(in the rows, 128 means zero)
Each path is a new rotation, seen through one point. The rows after it are directions, each followed by how far the rotation turns it, in degrees per step (0 if it stays put).
Each turn is a multiple of 5 degrees from 10 to 175, or 0.
Each row of a path follows its step; steps can be skipped.

step 0: [136 124 123 117 112 131 116 124 138 132 123 115 121 124 112 143 123 124
 113 128 122 130 123 134 126 143 122 128 124 127 118 124 135 125 118 121
 125 126 135 132 145 135 144 126 122 130 140 139 108 125 126 126 117 113
 136]
step 1: [124 124 126 130 121 129 130 119 131 147 128 126 123 121 120 134 129 133
 130 147 140 117 128 102 135 138 120 137 131 127 136 142 123 138 132 134
 138 109 142 123 131 131 133 116 131 139 138 120 133 120 137 124 125 137
 125]
step 2: [138 136 119 107 125 131 125 139 134 129 123 124 121 122 120 133 136 133
 123 140 128 138 125 124 112 137 120 138 134 120 116 117 130 137 135 128
 130 116 132 127 137 125 128 129 123 114 125 108 120 143 114 128 126 118
 112]
step 3: [121 110 121 131 124 126 124 141 138 139 128 126 113 136 132 141 128 141
 117 128 144 139 139 120 124 127 125 117 120 133 129 127 133 138 129 127
 133 128 120 127 142 133 130 109 139 123 149 127 125 116 135 133 114 127
 126]
step 4: [131 126 131 114 115 138 122 134 139 140 119 121 123 121 122 132 135 123
 132 130 125 132 132 115 127 110 108 137 142 129 122 141 130 136 117 126
 138 125 124 144 119 122 134 124 119 118 125 113 133 139 141 129 129 140
 129]
step 5: [134 119 123  98 131 114 124 140 135 126 133 122 125 130 126 137 131 136
 116 126 144 133 127 126 128 140 125 131 117 119 114 120 113 124 121 125
 134 131 133 136 128 120 133 129 119 139 131 128 129 122 136 145 115 117
 133]
step 6: [133 121 123 123 112 120 128 132 130 138 127 131 121 127 138 162 140 136
 121 131 136 132 132 118 143 128 135 130 143 126 143 134 131 137 130 135
 131 116 126 125 120 134 135 130 136 125 122 125 142 135 132 129 126 142
 139]
step 7: [144 139 113 114 129 120 124 129 130 126 122 132 128 125 132 128 144 121
 131 121 145 134 119 117 124 136 107 132 129 126 121 121 121 135 110 126
 122 145 126 136 124 122 130 125 140 120 129 123 137 140 123 124 118 128
 110]
step 8: [132 127 122 126 122 112 124 138 144 137 128 130 134 141 125 153 113 124
 131 117 138 142 131 131 123 137 124 122 125 125 130 137 131 122 116 124
 121 120 126 128 134 149 132 123 121 124 140 138 134 133 136 123 120 123
 143]
Speeds:
[131 128 130 131 130 128 127 129 128 127 131 123 127 129 127 127 130 130
 128 128 129 129 119 132 126 130 130 129 128 128 126 128 127 129 126 127
 128 127 124 130 131 129 127 128 129 129 127 129 127 127 130 130 123 126
 128]
145

step 0: [130 116 139 120 133 124 134 135 124 128 129 149 152 134 126 136 137 130
 120 117 130 134 120 125 128 125 134 147 116 130 135 128 131 133 128 122
 126 132 125 130 120 132 113 128 127 136 131 121 126 121 121 134 115 126
 118]
step 1: [129 132 121 136 127 127 126 122 138 129 116 116 123 123 134 125 129 114
 130 136 120 124 139 130 134 130 123 126 130 116 121 115 126 130 135 127
 121 129 127 134 120 126 151 135 121 136 144 142 125 146 125 132 114 119
 124]
step 2: [132 126 121 138 126 137 128 126 125 124 135 145 120 138 126 124 114 127
 139 113 135 118 122 128 115 139 131 121 128 129 127 119 118 117 133 125
 134 131 144 125 128 118 125 118 138 125 113 121 136 120 128 137 134 138
 126]
step 3: [115 132 127 116 125 131 136 145 125 135 131 118 110 130 131 124 129 123
 122 128 125 135 142 125 130 129 125 122 131 143 132 141 137 126 116 130
 128 126 105 128 141 136 121 125 124 120 127 136 127 137 121 120 127 131
 118]
step 4: [134 133 135 136 136 122 114 129 128 121 128 141 148 123 120 129 123 124
 125 135 124 128 111 121 140 122 129 142 129 127 133 146 119 137 135 114
 137 125 133 127 134 129 132 144 135 121 127 126 133 132 130 126 137 127
 135]
step 5: [136 121 149 126 121 121 130 116 128 136 120 111 119 134 129 135 131 123
 128 132 129 122 132 148 122 127 131 134 130 123 130 115 133 117 122 131
 132 129 134 133 115 134 119 120 119 137 144 126 132 138 128 120 127 132
 136]
step 6: [131 125 115 122 127 135 130 125 125 125 133 131 127 134 136 132 130 141
 138 135 136 125 141 104 116 124 113 124 124 126 125 132 127 136 139 133
 125 142 139 130 130 131 143 130 128 130 118 131 120 118 139 138 135 136
 138]
step 7: [107 133 124 128 129 127 142 132 124 134 123 129 130 118 118 121 121 126
 116 118 120 133 131 149 130 124 140 121 132 124 137 132 131 121 115 136
 123 129 121 113 128 118 125 128 125 125 131 126 126 108 133 131 139 120
 124]
step 8: [144 117 123 129 122 125 122 136 128 118 139 133 143 119 123 130 129 129
 124 138 137 124 126 118 130 135 134 139 129 137 121 123 138 142 131 124
 118  99 117 127 126 132 132 125 131 131 123 132 127 133 118 121 123 127
 132]
Speeds:
[128 124 130 127 129 127 130 129 130 127 128 128 129 127 123 125 126 126
 130 127 128 129 128 129 130 126 129 124 124 132 127 133 132 127 129 123
 126 127 124 124 130 131 128 130 126 125 125 126 126 125 127 129 128 126
 129]
90
